In the rows, zero is written as 128.
which system made each run
run 1, tekat (9 x 22)
[[128 135  93  85 188 154 134 160 109  70 140 147  92 134 166 101 103 153
  103 150  96 148]
 [ 93 160  90  89 148 153  83 144 129 110  72 110 128  79  98 140 150  87
  127  95 132  89]
 [ 95 125 123 126 148 131 133  69  56 155 130 181 144 147 123 119 164  94
  135 160 115  83]
 [117 169 129  92 137 113  96 145  67 139 139 149  65 112 179 122 105 177
  149 131 141 144]
 [133 164 165 105 104 106  81 127 137 169  66 105 138  84 112 154 164  95
  129 148 166 137]
 [115 148 156 154 122 122 119  65 117 183 163 156 184 155 125  90 123 131
  152 159 138 163]
 [147 130 104 113  99  67  97 160 137 136 154 116 115 108 162 111 107 193
  111 124 113 191]
 [160 140 131 125 139 119 123 164 183 112  96  94 183 107  87 121 156 108
   91 178 142 158]
 [105 131  76 162 143 139 122 113 134 111 172 139 195 161 102  66 110 140
  148 109 128 122]]
run 2, tor (9 x 22)
[[122 195 133 138 112 116 153 148 143 172 170 127 135 106 139 112 110 204
  165 104 119 150]
 [203  98 109  87 144 132  96 152 142 158 133 104 154 129 118 146 151 168
   93 175 166 156]
 [145 162 171 146 123 146 191 133 201 113 106 108 168 138 129 103 160 131
  154 128 138 126]
 [146 106  61 149 151 143 151 160 133 119 197 123 163 146  95 111 105 182
  117 113 117 115]
 [177  68 130 128 119  96 178 152 132  83  93 112 121 154 140 137 190 114
   94 162 132  99]
 [ 93 158 133 177 152 169 178 165 121  99 141 122 118 123  84 138 105 104
  150 101 131  67]
 [142  44  98 154  93 108 105 118  89 128 156 128 108 158 122 156 124 129
  125  93 155  92]
 [116 139 196 167 100  90 169 162 106 124 114 124  73 110 138 167 120 102
  121 148 123 126]
 [120 125 138 132 150 188  78 136 111 143 152 121 102 133 104 157  54 119
  149 106 189 129]]
run 3, Dete (9 x 22)
[[134 105 136 156 109 129  85 141  95 116 157 117  99 159 137 125  73 147
  162 103 208 132]
 [147 101 157 142  88  83 120 163 128 130 144 108  65 122 163 161  85 152
  114 119 135 174]
 [153 128 170 111 159 169 113 154 162 109 135 118  99 141 156 126  71 135
  116 158 149 197]
 [131  76 110 126 120 151 116 133 206  80 133 101 123 139 140 122  85 118
  110  77 103 166]
 [119 111 127 116 158 167 179 139 165 121 151 137 104 114 132 156 101 119
   84 126  42 147]
 [141  99  90  77 187 204 148 125 148  84 114 136 123 146 136 124 148 124
  114 117 105  95]
 [ 97 122  96 120 125 166 146 131 135 123 114 122 106 100 106 164 143 103
  136  56  97  55]
 [125 135 109  93 154 172 128 108  67 187 152 159 104 113 123 168 141 147
  136 122 122  78]
 [143 144 105  72 116 132  95 131 106 145  96 116 101 112 158 136 172 173
  166  85 175  87]]
run 4, lubir (9 x 22)
[[128 125 161 162 138 128 165 121 164 152 157 135 170 128 102 131 109 101
   85 182  80 181]
 [185  75  99 112 152 163 140 142 172  78 137 107 148 180 144 103 135 164
  127 123 162 126]
 [118 137 102 163 115  88 172 202 135  98 143 101 123  90  93 147 129 136
   98 116  85 106]
 [139  95 160 152 165 161 161 130  79 105 133 147 116 172 111 144 130  86
  117 186 160  95]
 [111 122  95 125 109 120 112 161  98  89 124 115  76 129 154 127 121 159
  165  51 165  79]
 [ 90 145 158 140 115  88 110 124  63 166 121 149  93  91 115 170 118  79
  108 157 108 130]
 [128 113 168  95 130 179  93  74 134 137 103 137 101 159 178 120 115 115
  169 110 177 137]
 [ 93 141  90 106  93  99  75 124 147 155 140 122 121  80 137 130 102 145
  124  69  77 168]
 [153 115 173  96 153 148 135  92 157 162 116 145 147 131 141 139 146 102
   89 197  94 184]]
run 5, tor (9 x 22)
[[128 120 176 193  82 113 141 101 120 158 149 125 147 165 117 128 121 126
  174 110 182 107]
 [146 130 135 164 106  79 122 194 116 118 170 106  97 121 134 138  76 176
  120 133 151 165]
 [162  96 172 138 142 153 105 147 163 109 108  96 132 142 103 150 104  84
  102 170 182 167]
 [101 121 155 175 119 148 150 111 179  90 155 126 140 168 139  88  72 116
  156  93 120 153]
 [132  69  87 129 145 110 122 153 119  81 163 135 105 143 140 121  88 128
   70 145  78 166]
 [112 111 154 108 163 164 143 121 133  68  75 138  97 136 147 132 140  56
  105 151 110 115]
 [ 59 125  95 131 131 165 116  96 122 114 146 154 110 124 128 122  94 102
  148  55  87  95]
 [117  84 111  97 112  90 104  93  69 155 125 164  86 123 164 153 145 118
  100 138  84 128]
 [ 98 190 168  87 147 154 112 128  99 146  83 141  78  85 148 150 133 107
  148 134 133 121]]
run 6, lubir (9 x 22)
[[119 172 138 106 167 162 126 165 136 153 152 130 104  77 113 162  83 137
   96 151  92 171]
 [170  96 125  84 166 219 137 107 147 165 141 131 126 137 121 173 134 143
  122 123 136 107]
 [132 161 107 114 141 149 174 162 132 152 181 131 100 103 145 141 108 202
  140  95  82 121]
 [164 148 130 101 178 163 124 155  92 175 150 135 127 108  98 169 124 145
   99 196 149 133]
 [154 146 140 115 125 189 158 139 147 170 142 113 118 125 122 161 133 176
  176  80 168  80]
 [125 152 120 148 126 119 133 139  77 199 202 147 126 110 107 154  94 175
  130 133 121 137]
 [191 127 174 102 129 144 119 135 124 181 133 113 114 133 145 161 137 170
  141 163 198 145]
 [124 158 143 161 101 148 122 148 161 179 171 101 136 101  97 156  75 166
  158  72 150 139]
 [173  77 147 145 112 121 134 113 119 198 187 133 133 146 120 170 111 155
  103 159 133 159]]
run 7, lep (9 x 22)
[[155  67 150 114 143 163 133 124 171 116 104 112 119 130 116 171 131  71
   74 151 106 144]
 [ 99 132 126 109 188 209 130  85 134  98 120 156 139 158 121 102 121  84
  142 126 122 104]
 [125 101  93  66 146 163 133 122 137 114 121 141  74 113 175 148 131 144
  115  82  67 118]
 [144 151 151  89 172 163 158 155 119 117  80 128 102 105 124 164 169 100
  103 173 124  98]
 [101 193 126  86 155 187 103 118 124 140 102 132 120 109 138 114 133 139
  183  89 160  95]
 [117 174 149 109 109 117 162 144 128 168 131 131  76  79 158 160 131 163
  133 106  80 131]
 [162 196 167 108 159 135 135 163 122 163 125 125 136 104 122 134 138 160
  130 198 165 157]
 [127 179 130 129 104 143 116 130 192 174 143 103 168 101 115 118 116 170
  173  74 148 148]
 [131 149 135 169 116 101 188 143 129 178 194 137 146 114 111 138 118 171
  119 144  75 145]]
run 8, lep (9 x 22)
[[152 122 170 168 149 170 207 149 152 146 169 124 134 135  93 167 109 122
  106 158 109 126]
 [167 109 109 112 170 193 145 125 147 123 171 133 140 174 145 103 114 193
  153 120 164 120]
 [155  89 111 139 115 147 188 174 172 104 147  94 101 123 120 169 125 156
  116  74 106  92]
 [155 122 144 146 167 172 176 149  78 130 155 141 114 158 108 152 131 137
  143 160 172  70]
 [152 116 127 121 112 153 135 151 144  98 128 105  87 150 172 122 121 182
  178  63 180  96]
 [129 122 175 171 114 132 174 176 110 132 148 112  67 115 114 191  93 123
  124 123 138 105]
 [160 130 183 131 141 165 127 116 118 147 140 134 114 169 155 124 105 157
  169 149 207 138]
 [134 119 161 155 100 148 146 157 195 108 149  96  94 132 141 144  66 147
  143  75 128 158]
 [157 105 173 153 155 178 169 125 125 170 181 141 119 149 108 173  89 123
  108 169 134 144]]
run 9, pekes (9 x 22)
[[151 132 179 107 142 147  99 132 143 172 124 119 112 100 122 173  98 108
   93 182 133 195]
 [143 143 164  99 147 186 131  95 217 144 120 120 158 134 146 111 121 129
  135 126 115 181]
 [134 121 100 118 160 161 170 133 167 145 177 137 148 115 113 138 111 149
   87 130  47 154]
 [185  92 114  91 171 156 183 135 142 109 121 135 142 153 138 127 182 143
   95 179 111 111]
 [118 140  82 108 165 186 167 136 129  99 128 131 129 134 124 119 154 144
  154  82 118  52]
 [144  89  96 132 114 122 152 132  70 153 163 140  97 144 133 161 146 171
  137 103 134  65]
 [136 166 144 103 114 102 124 151  77 128  91 126  80 116 166 133 169 156
  165 122 173  87]
 [112 162 140 132 105 142  75 140 108 182 125 109 110  88  99 169  99 125
  164  83 183 109]
 [144 144 189 147  73  92 122 107 146 198 142 118 125 120 149 144 122 159
  153 130 153 172]]
run 10, fuvut (9 x 22)
[[153 107 147 171  90  91 100 127 159 165 166 103 173 134  99 131  94 134
  114 142 151 188]
 [137 127 122 157 130  76 132 170 156  98 151 113 159 128 114 101 105 134
   82 177  99 195]
 [140  92  81 136 165 129 116 152 153  67 122 117 173 150  92  98 127  93
   83 163 124 142]
 [119  75 112 161 138 137 181 112 154  64 131 139 152 175 125  97 142  89
  113 121  90 104]
 [108  97  84 127 149 120 172 135  73  67 134 159  96 153 151 113 154 124
  116 122  89  72]
 [119  97 128 117 131 149 131 127  83  81  89 132  76 152 158 139 152 103
  153 101 168  58]
 [ 86 130 155 149 102 146 126 110  84 140 140 145  71 131 145 154  95 116
  177  68 148  86]
 [125 118 144 109  99 110  79 124  78 168 144 136  62 114 169 160  94 153
  142 107 152 150]
 [116 160 168 112 114 129  58 141 142 146 107 111  95  95 146 143  80 118
  136 120 162 190]]
run 11, Dete (9 x 22)
[[ 79 190 102 150 132 134 121 127 135 171 172 137 167  89  89 115  98 143
  148  97  95 138]
 [189  83 100  89 128 104 131 114 123 160 131 131 160 139 135 131 195 159
   92 172 118 132]
 [112 205 161 143 124 128 165 144 159 113  91 117 156 114 126  95 164 128
  170 121 147 104]
 [130 107  87 168 130 120 103 127  99 165 180 129 186 135  57 134 116 126
  117 136 150 116]
 [159 113 162 139  90  74 192 121 117 135 125 138 115 155 178 119 184 162
  137 150 123 112]
 [118 186 128 157 161 127 116 190 104  91 126 112 142 121  91 100 105 129
  140 162 191 126]
 [149  46 151 172  76 101 118 100 132 146 142 116 139 164 114 153 123 101
  119 118 157 129]
 [109 166 161 153 134 101 177 155 104 101 159 147  85 141 177  98  96 166
  144 147 106 153]
 [161  84 105 119 154 134  85 172 130  69 108  99 129 138 107 132 113 103
   86 163 174 148]]
run 12, fuvut (9 x 22)
[[147  94 131  86 102 160  83  73 158 163  84 116 138 132 141 147 172 109
  146  89 160 117]
 [ 84 197 180 146 115 123 172 112 123 175 141 154 114  95 141 131 120 127
  151 130  81 143]
 [157 141  85  69 143 124  58 123  94 174 122 135 149 109 128 124 159 168
  123 153 161 138]
 [130 158 191 147  94 122 142 122 197 145  81  96 159 108 115 132 156  94
  144 122 147 144]
 [109 160 101 149 146 119 137 119  93 185 188 154 177 116  87 117 119 152
  121 159  99 133]
 [190 101 124 107 107  82 122 144 155 112  90 102 156 142 152 108 195 154
  113 163 160 143]
 [ 88 179 136 184 140 129 168 166 131 106 132 117 159 107  65 121 123  89
  130 134 121  98]
 [167  63  95 144 121 116 137 107  91 149 174 142 160 177 122 124 154 157
  121 144 150 104]
 [129 138 147 157  98  72 174 186 134  58  97 101  97 124 155 111 148 136
  131 126 131 114]]
run 13, pekes (9 x 22)
[[143 101 103  96  90  59 104 130  81 154 128 136  95 112 170 144 158 168
  109 130 107 134]
 [108 184 162 104 137 134 101 128 110 145  60 124 130  86 112 144 166  76
  139 153 159 109]
 [112 136 126 141 112 155  80  77 142 196 164 132 178 131 100 121 100 138
  161  90 154 145]
 [136 138 126 128  88  50 147 131 143 153 133 130 145 107 155 112 159 164
  101 145  75 176]
 [133 164 124 120 170 137 114 166 134 117  95 111 173  97  72 126 154  90
   97 187 147 130]
 [136  99 108 161 114 157 140  94 176 128 155 119 196 170 100  95 133 128
  153  89 147 110]
 [117 132  91 157 115  65 179 166 101  95 169 139 125 130 146  95 135 172
  113 132  75 122]
 [150 107 111 125 152 121 106 181  94  69  87 105 122 131 100 138 153 100
  103 166 183  95]
 [ 93 118 146 174 102 151 130 100 135 106 131 127 132 162 125 108 107 103
  186  61 165  84]]
run 14, tekat (9 x 22)
[[137 157 167 138 145 141 137  95 118 141 153 155 152 177 156  75 121 163
  168 166 172 153]
 [115 143 108 140  73  70  95 161 145 152 141  97 117  80 130 140 105 162
  128  76 118 159]
 [182  92 147 138 140 115 146 135 151 125 115 114 177 151 104 133 167 104
   84 204 148 146]
 [105 156 102 156 137 145 130 137 154  91 170 127 152 154 133  63  77 167
  169  88 133 145]
 [132  78  78 136  94  72 121 171 120 101 115 100 119 101 105 160 149 115
   78 108  97 106]
 [141 127 147 140 186 173 166 141 113  75 125 143 136 173 121 101 130 103
  127 187 161 110]
 [ 69 141  96 145 103 126  94 132 107 105 134 126  96 115 132 117  93 131
  169  36 136  97]
 [141  79 157 133 112  93 145 125  86 126  99 137  96 132 131 171 167  76
   84 175 118 107]
 [112 161 176 125 162 189 112 118 126 116 136 143 104 155 154 106  75 126
  170 135 176 154]]

runs to name
run 15 (2 x 22)
[[168  77 144  94 152 177 109  99 132 175 162 138 112 147 143 166  93 141
   99 151 124 168]
 [127 156 135  80 127 149 135 117 205 114  94 118 129 110 176 105 147 149
  138  92  92 159]]

tekat
run 16 (2 x 22)
[[172 112 152 146 139 126 208 136 156  97 122 122 160 169 132 107 182 137
  120 176 131 113]
 [116 145  82 172 141 115 135 183 113  65 150 111 151 139  94  88 110 143
  141 112 161  92]]

lubir
run 17 (2 x 22)
[[116 173 163 105 178 167 163 121 124 156 127 157 126 102 124 143 134 108
  106 189  78 149]
 [142 169  99  57 166 178  99 123 173 144 115 123 151 108 147 100 144 174
  143 118 130 151]]

lep
run 18 (2 x 22)
[[100 102 164 141 113 127  86  97 100 139  88 131 119 124 105 163 127  35
  117 137 151 119]
 [ 87 149 147 127 120 129  83  62 123 148 139 160 143 148 164  74  96 124
  161 121 127 174]]

pekes
run 19 (2 x 22)
[[ 92 197 148 103 164 190 109 118 180 127 101 122 144  98 117 109 111  99
  155 112 132 146]
 [125  94  75 109 119 119  96  73 139 153 164 147 173 148 144  90 133 158
  122 105  94 154]]

tor
run 20 (2 x 22)
[[150  82 131 145 117 101 173  98 122 134 182 153 130 181 175  99 129 175
  124 143  98 151]
 [136 156 122 128 151 110 150 211 138  47  96 102 118 114 127 107 143 129
  105 158 134 125]]

Dete
run 21 (2 x 22)
[[168 133 148  91 118  99 138 168 121 160 125 119  83  85 152 176 140 164
   91 163 107 157]
 [137 189 166 137 148 154 123 142 161 146 102 106 181 119  93 112 138 117
  151 160 186 135]]

lep
run 22 (2 x 22)
[[156 136 133 113  98  69 177 140 139 126 100 121 130 124 167 111 206 172
  128 142 108 113]
 [109 182  94 149 147 113  91 195  91 115 135 109 145  95  74 122 107 134
  132 137 174 114]]

lep
run 23 (2 x 22)
[[103 126 173 176 135 117 176 114 143  86 142 152 133 167 146  90 102  93
  122 164  95 161]
 [113  88  91 149 156 109 130 154 111  36 127 133 129 154 122  94 114  91
   89 155 106 132]]

Dete
run 24 (2 x 22)
[[127 111  82 143  73  82 104 152 129 164 154 102 127  86 107 160 123 163
  120  68 116 117]
 [175 160 182  98 146 149 157 127 126 192 137 139 119 122 148 150 143 167
  124 191 140 153]]

Dete
run 25 (2 x 22)
[[ 94 121 127 128 160 173 160 102 158 113 116 142 152 121 100 136 141  62
  101 130  60 110]
 [129 109  74  89 170 151 153 118 107  79 135 157 122 163 171  83 154 159
  128 126  95 102]]

lubir
run 26 (2 x 22)
[[ 83 141 173 127 132 146 161  90 150 130 101 150 117 109 140 136 135  66
  113 134  59 140]
 [125 154 106  60 194 172  90 119 114 128 125 157 122 116 151 106 113 136
  108 167 110 170]]

lep
run 27 (2 x 22)
[[180  89 116  83 104 122 130 133 164 156  92  98 132 104 128 174 193 137
  100 120 119 114]
 [ 98 177 165 173 157 163 190 132 152 126 169 143 137 139 123 105  85 133
  150 132  97 139]]

lubir
run 28 (2 x 22)
[[152 158 116 100 129  97 147 148 188 133 116 113 168  94 137 104 166 161
   98 153  78 173]
 [116 171  83 129 157 140 113 141 132 161 149 124 198  95  58 122 142 130
  114 145 119 121]]

lep
